Families of rows that turns and mirrors carry onto each other, the same ones carrying the whole set onto itself: the rest of each named row's family, in list order
8 families of 4 rows
Raber: [ -8,  -5, -18,  13,   0,  15,   9, -26]
tubos: [ 18, -34,   4,  -8, -15, -11, -14, -41]
difu: [ -1, -29, -30,  17, -20, -25,   9, -32]
lofe: [ 23, -18,   5, -14,   2, -27,   7, -25]
vosu: [ 50,  -2, -21,   3,  -7, -24,   2,  -2]
vaf: [ 37,   2, -43,  19, -17,  13,  -6, -18]
buse: [ 58,   0,  -9,   2,  -6,  -8, -10, -30]
Fuf: [ 13, -17,  12,   3,  12,   2, -10, -36]
ginu: [ 16,  -7, -46,  14, -15,  -3,   8,   1]
rus: [ 17, -29,  -9,   7, -13, -38,   5, -37]
Nifif: [ 47,   1,  -9,  13, -25, -19, -15,  -4]
nifo: [ 50,  -2,   0,  13,   8,  -5, -17, -19]
nisu: [ -3, -15, -29,   8, -11,  19,   2, -37]
Zit: [ 14,  -5,  14,  -2,   9,  -6,   3, -37]
tubef: [ 55, -20, -10,   3, -19, -16, -21, -23]
Bove: [ 27,  10, -35,  25,  -6,  12,   1,  -7]
rafat: [ 19, -16,   6,  -9,  -1,  -2,  -3, -50]
fugud: [ -2, -33, -28,   7, -25,   9,  -9, -31]
vapoz: [ 11,  -5, -35,  23, -32,   4,  -8,  -1]
dutu: [-14, -21,  -7,   6, -23,  -1,  -3, -25]
vapir: [-18, -14, -22,   7,  -4,  -5, -13, -30]
totun: [-11, -23, -20,  -3,  -6,  -6,  14, -21]
Tuvit: [ 21, -15,  18,  -4, -16, -22, -10, -28]
Talu: [ 50,  10,  -3,  10,   3,  -9,  -4, -17]
Mola: [ 41, -17, -22,  16, -18, -40,   1, -23]
Bidi: [ 34, -16, -42,  18, -29,   3, -17, -11]
gilal: [ 23, -17, -43,  26, -24, -26,   5, -17]
mon: [ -4, -15, -20,  19,   3,  21,  -6, -25]
bukam: [ 44,   7, -18,  10,  -3, -26, -26, -13]
vobid: [ 33,   1, -33,  29,  -1,  14, -13,  -7]
Dedu: [ 11,   3, -46,  21, -12,  -5, -19,  -8]
ros: [ 14, -10,   6,  -6,   4, -27, -20, -35]

Which other rows belong to the same family as Bove? Raber, Zit, Talu
Which other rows belong to the same family as ros? vapir, bukam, Dedu
Which other rows belong to the same family as Fuf? nifo, mon, vobid
Which other rows belong to the same family as Bidi? tubos, tubef, fugud
Which other rows belong to the same family as vapoz? Nifif, dutu, Tuvit
Which other rows belong to the same family as rus? difu, Mola, gilal
Which other rows belong to the same family as vaf? buse, nisu, rafat

Families of rows that turns and mirrors carry onto each other, the same ones carrying the whole set onto itself: the rest of each named row's family, in list order
5 families of 4 rows
A: [ 10,   8,  21,  -3,  -5,   5,  10,   0, -21, -12, -13,  20,  18,   0, -13,
  -7]
Z: [ -9,   0, -10,   8,  -7,  11,   3, -19, -11,  -3,  10, -35,  11,  16, -33,
 -14]
C: [-20,  11, -29,   2, -15,  15, -15, -10, -10, -23, -25, -29,  14,  -7,   0,
 -12]
D: [  9,  -2,  -1,  -2,   4, -27,  -5, -12, -10,  11, -16,  16,  -2,   6,  22,
   6]
N: [  1,   6, -41, -12, -18,  14, -21, -14,  -2, -18, -14, -24,  -2,  16,   0,
  -9]
T: [-14, -27,  -5, -21,   3, -17, -14,  -4,  13,   3,  20,  10,   2, -34, -14,
 -33]
B: [-12,  12, -35,   7,  19, -22, -37,  -2,   2,   2,  -4, -10,  47, -12,  -2,
  -2]
H: [ 30,  -6,  -1,   3,   4,  -5,  18, -15, -16, -12,   4,  12,   6,   7,  -3,
   5]
X: [  7,  21,  -9, -18,  21,  10, -29,  12,   0, -10,  22,   7,  47,   4,   1,
  -3]
U: [  6,  -1, -17,   5, -29,  26, -15,  -7,   7,  -7,   9, -31,  15,   1, -21,
   1]
Q: [ -8,   2, -18,  -8,  28, -25, -48,  -8,  -5,  -2,  -9,  -3,  42,   7, -13,
 -23]
J: [ 19, -19,  -3, -15,   5,  -9,  15,   2,  -5,   1, -13,  13,  -4, -10,  16,
  -3]
S: [ -9, -12, -12, -14,   3, -15,  -8, -24,  16,   5,  13,   7,  -6, -28, -17,
 -44]
Y: [-10,  -2, -15,  -8,  -6,  -1, -21,  -9,   8,  20,  44,  10,   6, -18, -24,
   1]
P: [ 23,  -2,  -5, -14,  13,  -4,   2,  -3,  -3,  13, -16,  19,  -2, -11,  24,
 -15]
G: [-17,  -8, -31,  -7, -15,  16, -15,  -1,   1, -21, -16, -39,  16,  -6, -10,
  -8]
M: [-11,  -4, -24,  -7,  29, -18, -30,   4,  -2,  -8,  -9, -12,  53,  -7,  -4,
   6]
E: [-15,  -4,  -3, -15, -25, -16, -32,  -9,  20,  -5,  11,  10,  -2, -24, -11,
 -38]
K: [ -9,   7,   6,  -5,  30,  -5, -30, -12, -12, -15,   9,   4,  51,   0,  -7,
   8]
R: [ -4, -13,   4, -12,  -3,  10, -34,  -1,  -3,   4,  40,  11,  11, -25, -20,
 -30]

Which other rows belong to the same family as Q? D, N, E
Which other rows belong to the same family as X? A, Z, Y
Which other rows belong to the same family as R? H, U, K
Which other rows belong to the same family as M? T, J, G

